(in the rows, 128 means zero)
One turn moves every row onto another: examples first, then more rows asked
J_425: [ 88  97  84 127 101 150 107 122 129 106 109 126  88 110  80 130 132 155
 125 111  94 110 157 135 156 126 156 124 160 149 136 141]
J_833: [112  80  94 135 132 105 115 121 101 102 116 147 100 123 106 137 133  99
 128 118 114 139 139 155 151 122 113 124 154 138 104 164]
J_29: [139  85 120 110 128 103 119 130  96 117 116 136 124 102 136 148 116 128
 130 109 109 147 119 154 146 120 120 117 139 123  98 162]
J_960: [133 111 125 139  91 121 115 112 131 114 113 147 120 124 125 154 114 148
 148 119  95  78 137 139 124 127 150 119 154 106  89 178]
J_983: [104 116  69 146  99 123 115 142  95 130  91 139 104  95 113 113 135 121
 123 111  91 105 130 124 138 146 151 127 170 124 127 151]
J_550: [ 91 109 116 114 122 121 116 108 113 114 139 128 108  89 109  95 101 164
 115 115  94 105 145 167 149 120 142 116 180 114 116 151]
J_280: [135 116 112 112 109 126  91 150 143 116 138 130 105  73 115 129 113 177
 140 112 105 116 140 128 112 129 145 129 165 125 123 163]
J_795: [ 91 115 107 133 106 146 111 143 124 112  92 138  87 111 103 127 137 162
 140 113  94 124 193 135 159 115 149 133 148 144 114 151]
J_102: [ 89  92  96 137 117 127 120 119 114 105  66 159 121 100  89 145 124 120
 138 107  81 126 154 171 140 135 137  97 149 127 105 174]
J_832: [107 101 122 143  89 136  97 156 124 109  81 144  91 120  97 125 146 149
 145 108  92 117 178 135 167 121 145 115 152 141 109 160]
J_720: [116 120 100 141 102 151 121 138 105 126 114 137 116  84 120 115 128 157
 159 118  92 121 112 175 146 137 144  96 130 146 103 173]
J_667: [122 143 119 142 111 128 126 102 117 113 121 118  85 107 118 109 101 150
 117 114  96 113 157 140 153 122 123 134 150 123 121 134]
J_276: [131  62  93 138 123 125 121 152  80 117 101 121 125 124 121 144 104 126
 135 121 103 121 134 147 154 126 110 100 158 122 120 158]
J_435: [141 113 131 111 105 154 108 131 119  97 127 105 103  80 116 136 104 173
 150 126  84 109 149 148 119 122 145 121 153 128 125 166]
J_632: [ 90 114 119 113 126 117 117 113 115 113 136 136 110  89 120  97 100 168
 121 118  97 110 162 167 148 115 135 120 179 112 107 155]
J_286: [124 122  75 122 143 113 137 131 123 117 137 145 114 116 104 116 115 149
 152  99  91 107 169 164 134 141 115  93 157 143 139 168]
J_643: [133 123  99 132 117 116 127 135 126 127 142 136 133  98 101 131 115 156
 149  86  74 110 154 154 166 155 114  98 139 141 123 151]
J_644: [134 109 117 115 119 124  95 162 135 109 136 128 102  83 111 121 109 179
 145 123 102 121 144 130 110 125 156 127 171 124 123 168]
J_777: [114 127  95 141 107 138 113 150 116 135 117 156 118  81 129 113 132 162
 159 116 102 127 121 167 143 136 138 102 133 144  96 174]
J_885: [133 127 104 131 119 119 130 134 124 125 137 138 132 100 106 134 114 157
 154  91  74 112 165 158 166 151 109  98 136 140 117 154]
J_196: [ 93 103  96 137  98 146 107 136 126 115 101 126  84 110  82 123 139 157
 127 103  91 117 160 130 161 127 162 128 153 148 132 142]
J_665: [126 119  78 122 140 120 140 126 118 113 137 136 114 116 101 117 113 148
 153 101  86 103 165 169 136 141 118  91 156 145 142 167]
J_151: [140  81 118 111 125 106 119 128  96 118 117 131 125 101 131 147 116 126
 127 107 108 146 110 155 146 123 123 116 140 125 103 160]
J_384: [137 100 129 115 136 151 104 116  97 101  96 119 135 115  83 124  96 155
 126 122  82 113 129 135 138 148 143 113 175 113 111 169]
J_235: [106 127  93 141 104 138 130 137  80 113  75 136 105 100 137 121 129 124
 143 129  80 108 172 139 140 131 135 128 158 121 107 162]
J_327: [109  93 118 146  84 137  95 153 123 112  86 136  90 119  84 122 146 146
 137 102  92 111 158 133 168 127 154 112 153 143 120 156]
J_340: [129 114 122 113 145 124  93 141 120 116  99 156 138 109 101 121 102 163
 128 118 102 127 150 118 130 144 130 128 181 109  92 173]
J_203: [134 106 119 139  88 116 111 111 134 118 117 145 119 123 118 151 115 147
 141 115  97  76 124 134 124 131 156 117 156 107  96 173]
J_264: [123 133  97 132 153 136 120 134 105  90 114 154  93 127  86 139 115 167
 150 140 106 120 143 136 156 124 125  90 151 148 105 169]
J_819: [103 105  98 131 119 122 132 106 131 117  99 162 104 130 114 154 125 145
 142 106 110  78 146 132 141 123 165 122 165 110  98 178]
J_678: [139  98 123 120 131 140 126 160 122  89 111 119 103 101 116 132 102 162
 167 123  99 122 136 141 117 121 171 116 171 116 133 168]
J_589: [ 86  93  87 137 117 115 113 125 124 113  72 169 120  97  87 140 128 121
 133 102  88 127 146 161 138 140 139 100 154 127 107 172]
J_938: [160 100 104 131 125 116 121 135 115  95  98 148 111  89 112 150  87 131
 128 120  82 114 118 120 125 138 134  93 139 121 120 174]
J_211: [128  69  88 139 127 109 115 164  93 125 105 141 126 120 129 142 107 131
 133 118 115 128 141 138 149 124 106 107 161 119 111 160]
J_747: [135 100 115 121 131 126 118 169 133  97 116 131 104  97 117 129 105 164
 162 118 109 126 133 132 113 123 170 121 175 116 131 168]
J_619: [130  87 115 143 138 130 114 143  93 125  91 128 115 111 110 149 120 116
 155 100 118 136 149 161 146 134  99 121 162 113 105 176]
J_112: [159 108 106 130 128 112 120 142 119  95  96 156 112  87 123 152  87 133
 133 122  86 118 134 118 122 134 126  98 138 120 110 178]
J_758: [123 127  87 134 149 129 115 135 111  97 123 153  92 126  74 135 118 165
 142 131 109 118 123 128 156 132 131  89 157 151 114 163]
J_273: [114  80  98 134 132 111 118 118  96  98 113 143 100 124 107 139 131  98
 131 120 111 137 140 160 152 121 113 122 152 139 104 165]
J_808: [128  81 104 145 133 125 108 142  99 134 100 126 114 108  95 144 124 114
 143  90 122 132 124 155 147 142 107 118 167 115 118 169]
J_921: [139 106 131 114 116 147 108 145 115  95 130 106 101  88 110 127 103 174
 152 131  84 114 147 145 115 119 158 119 164 125 127 168]
J_441: [105 100 101 130 116 131 137 100 124 111  98 151 103 132 109 155 122 142
 143 107 103  75 145 137 144 122 168 118 162 111 102 176]
J_274: [119 145 111 142 113 118 118 110 127 121 126 129  85 105 118 107 103 151
 110 108 103 115 151 133 152 124 123 138 154 122 121 133]
J_978: [ 86 114  95 124 111 145 110 134 130 102  99 144  91 110 107 135 132 163
 140 121  99 118 199 136 151 114 139 132 156 145 113 150]

J_441 -> J_203
J_808 -> J_211
Where do these go?
J_747 -> J_832
J_983 -> J_340
J_632 -> J_667
J_112 -> J_102
J_151 -> J_833
J_665 -> J_643
J_280 -> J_978
J_644 -> J_795
J_758 -> J_777

One turn moves every row onto another: examples first, then more rows asked
J_748: [107 115 154  90 146 127 110 123 147 124 123 135 129 135 127 127]
J_572: [120 154 141 123 123 129 129 116 137 135 108 107 139 114 116 140]
J_316: [121 101 128 139 147 127 129 125 137 147  83 103 128 153 123 109]
J_578: [120 120 132  81 138 133 134 112 152 110 131 134 129 136 120 149]
J_4: [121 147 153 124 126 131 141 115 154 137 116  96 129 137 128 133]
J_319: [103 114 150 117 123 116 144 119 133 105  84 110 132 158  92 144]
J_771: [138 109 100 125 141 135 146 114 127 131  80 102 138 137 114 144]
J_82: [125 112 133 113 116 137 130 111 136  82 120 132 123 131 140 135]
J_404: [121  77 140 153 152 130 132 117 123 148 134 115 126 147 116 172]
J_671: [115 113 140 128 127 133 117 121 139 106 118 145 115 137 148 114]
J_845: [120 153 142 123 122 128 130 116 137 132 109 105 140 115 115 140]
J_716: [121 125 127  88 148 136 131 114 151 127 128 142 126 138 128 150]
J_120: [116  81 128 113 128 130 138 123 125 130 124 155 125 160 125 171]
J_638: [129  79 137 160 123 137 144 104 126 130 120  98 129 122 117 162]
J_90: [113  71 154 109 137 131 115 131 114 136 114 139 132 152 137 160]
J_519: [118  77 147 166 117 128 136 110 127 128 122 105 128 122 109 145]
J_881: [111  80 139 157 140 119 126 121 120 140 135 129 128 140 101 163]
J_119: [120 112 148 108 142 133 144 115 126 119  76  90 138 154 115 166]
J_512: [122  73 144 144 143 130 126 116 113 129 131 106 137 133 107 178]
J_954: [122 110 104 133 124 122 148 117 137 118  89 116 131 145  94 125]
J_244: [133 106 144 110 137 147 117 113 127 100 109 116 128 127 163 138]
J_970: [120  76 133 105 125 133 139 120 121 120 123 142 129 157 125 178]
J_909: [123 147 154 123 126 133 141 115 153 138 115  93 131 136 128 135]
J_718: [116 113 153  82 151 134 110 121 142 123 120 123 134 130 135 138]
J_297: [125  80 139 167 134 135 131 109 123 148 116 106 128 121 124 152]
J_475: [100 124 139 132 139 117 142 124 139 139  84 131 121 167 104 138]
J_723: [116 124 134 122 157 132 135 121 125 151  72 117 131 156 123 160]
J_312: [130 121 120 122 140 145 126 114 133 118 113 145 119 132 160 139]
J_906: [120  84 132 173 124 129 143 108 131 142 124 118 122 127 113 149]
J_614: [106  69 159 109 127 123 115 130 118 124 119 140 130 155 126 153]
J_307: [124  92 140 125 135 126 135 121 135 118  83  80 135 147 115 116]
J_110: [115  72 148 148 134 122 136 116 127 123 141 112 128 147 100 165]

J_519 -> J_638
J_244 -> J_312
J_578 -> J_718
Where do these go?
J_614 -> J_970
J_954 -> J_307
J_404 -> J_881
J_319 -> J_119

One turn moves every row onto another: examples first, then more rows asked
J_848: [137 171 103  94  86 124 149 135 157 145 101 110 122 113 132 129 121 107
 173 144 132 123 150 154 106  77 134 136 108 137 129 121 109 114]
J_256: [ 94 163 113  99  93 129 154 159 114 152 125 118 110 135 126 131 126 113
 170 154 132  86 144 120  97  95 141 133 170 163 139 123 128  97]
J_700: [121 151 119 102  99  84 150 122 150 121 107 124 132 167 119 123 138 124
 159 155 149 118 147 168 146  94 138 131 152 140  90 118 104 160]
J_364: [112 145 118 103  98 109 154 129 154 141 102 116 132 155 124 129 173 128
 129 162 135 110 158 148 146 112 141 138 153 137  99 130 110 151]
J_358: [106 117 123 140  98 123 151 146  99 124 128 123  93 141 141 131 122 109
 154 145 148 134 118 166 108  77 134 118 113 136  97 126 125 162]
J_236: [139 170  95 131  94 122 152 154 139 141  94  99 105 113 138 127 113 110
 177 158 120 104 152 163  98  66 133 132 147 138 117 134  99 130]
J_345: [106 167 123  96  93 109 152 158 124 139 132 115 102 140 123 136 100 119
 200 146 141 100 139 134 101  90 132 132 168 162 141 117 132 118]
J_835: [ 91 142 122 136 122 133 143 133 114 154 125 108  76 143 132 146 130 118
 151 172 127 107 127 141 117  97 153 129  94 139  80  98 112 132]
J_7: [117 101 112 114 116 127 137 120 135 151 117 106 112 117 140 159 124 100
 148 160 128 122 123 125 120 103 131 123 113 133 104 117 136 161]
J_50: [129 168  93 113  97 132 163 161 148 142  92 115 102 109 155 132 135 124
 171 169 136 108 149 156 122  85 160 131 125 149 120 131 121 103]
J_449: [106 144 121  91  78 132 155 144 139 154 132 115 113 140 124 132 107 121
 182 157 145 102 156 122 111  85 134 147 161 167 141 129 136 108]
J_642: [ 78 129 121 139 104 100 133 152  96 134 131 128 114 165 123 127 119 103
 173 145 139 118 126 142 103 101 115 127 135 124  80 133 115 158]
J_611: [ 65 127 117 134 115 124 140 152 118 158 124 117  97 161 134 145 142 127
 161 181 131 102 139 120 127 123 137 140 126 136  73 131 127 135]
J_474: [ 84 108 117  98 101 103 137 127 138 145 129 126 128 150 130 153 127 112
 175 154 144 125 127 122 127 119 116 131 114 131  93 130 143 153]
J_195: [114 172 119 121 125  91 140 148 132 132  98 117 121 161 121 119 154 116
 143 152 130 108 148 153 138 114 153 131 162 132  90 112  97 149]

J_364 -> J_195
J_611 -> J_642
J_449 -> J_256
Where do these go?
J_358 -> J_7
J_848 -> J_50

One turn moves every row onto another: examples first, then more rows asked
J_966: [123 127 107 109 116 126 117 116 157 136  90 106 140]
J_934: [128 132 109 113 131 124 106 147 129 145  81 122 127]
J_710: [158 147  98 142 128 132 126 104 115 134 119 119 130]
J_171: [132 124 146 108 150 147 143 136 135 145 105 102 121]
J_10: [145 117 121 140 118 134 100 140 136 155 103  95 138]
J_760: [140 149 104 124 140 129  98 127 103 134 108 135 126]
J_762: [135 134 105 127  97 125 109 111 116 115 125 128 113]
J_656: [125 101 153 131 123 123 121 147 132 154 105 122 135]
J_47: [130 135 133 129 122 126 175 122 122 136 130 109 141]
J_216: [125 123 111 152 115 121 141 140 111 158 114 135 113]
J_968: [114 142 145 133 139 122 111 136 126 124 143  97 110]
J_135: [102 151 110 117 138 130 141 114 105 137 140 119 147]
J_637: [130 127 129 136  90 115 130 136 121 117 139 112 110]
J_354: [111 128 104 110 144 137 112 114 141 124 125 112 163]
J_905: [138 144 100 124 133 132 144  99 148 129 110 101 137]
J_821: [109 112 146 103 123 127 132 112 142 126 126 114 155]
J_228: [107 139 147 133 150 117 118 138 107 141 127 131 115]
J_349: [120 125 116 118 123 124 163 152 123 111 135 123 136]
J_602: [110 115 136 118 123 128  97 110 130 131 121 135 107]
J_510: [130 134 134 147 104 115 127 111 100 136 144 126 129]
J_866: [142 116 129 121  98 142 125 111 121 149 126 100 159]
J_850: [118 104 124 120 128 131 119 136 132 117 144 122 166]
J_289: [141 128  92 132 127 134 163 139 128 131 111 122 136]
J_226: [134 111 139 149 140 132 118 155 134 145 131  98 143]
J_180: [124 157 124 119 151 131 117 139 121 130 109 105 101]

J_762 -> J_180
J_656 -> J_821
Where do these go?
J_905 -> J_710
J_349 -> J_637
J_171 -> J_866

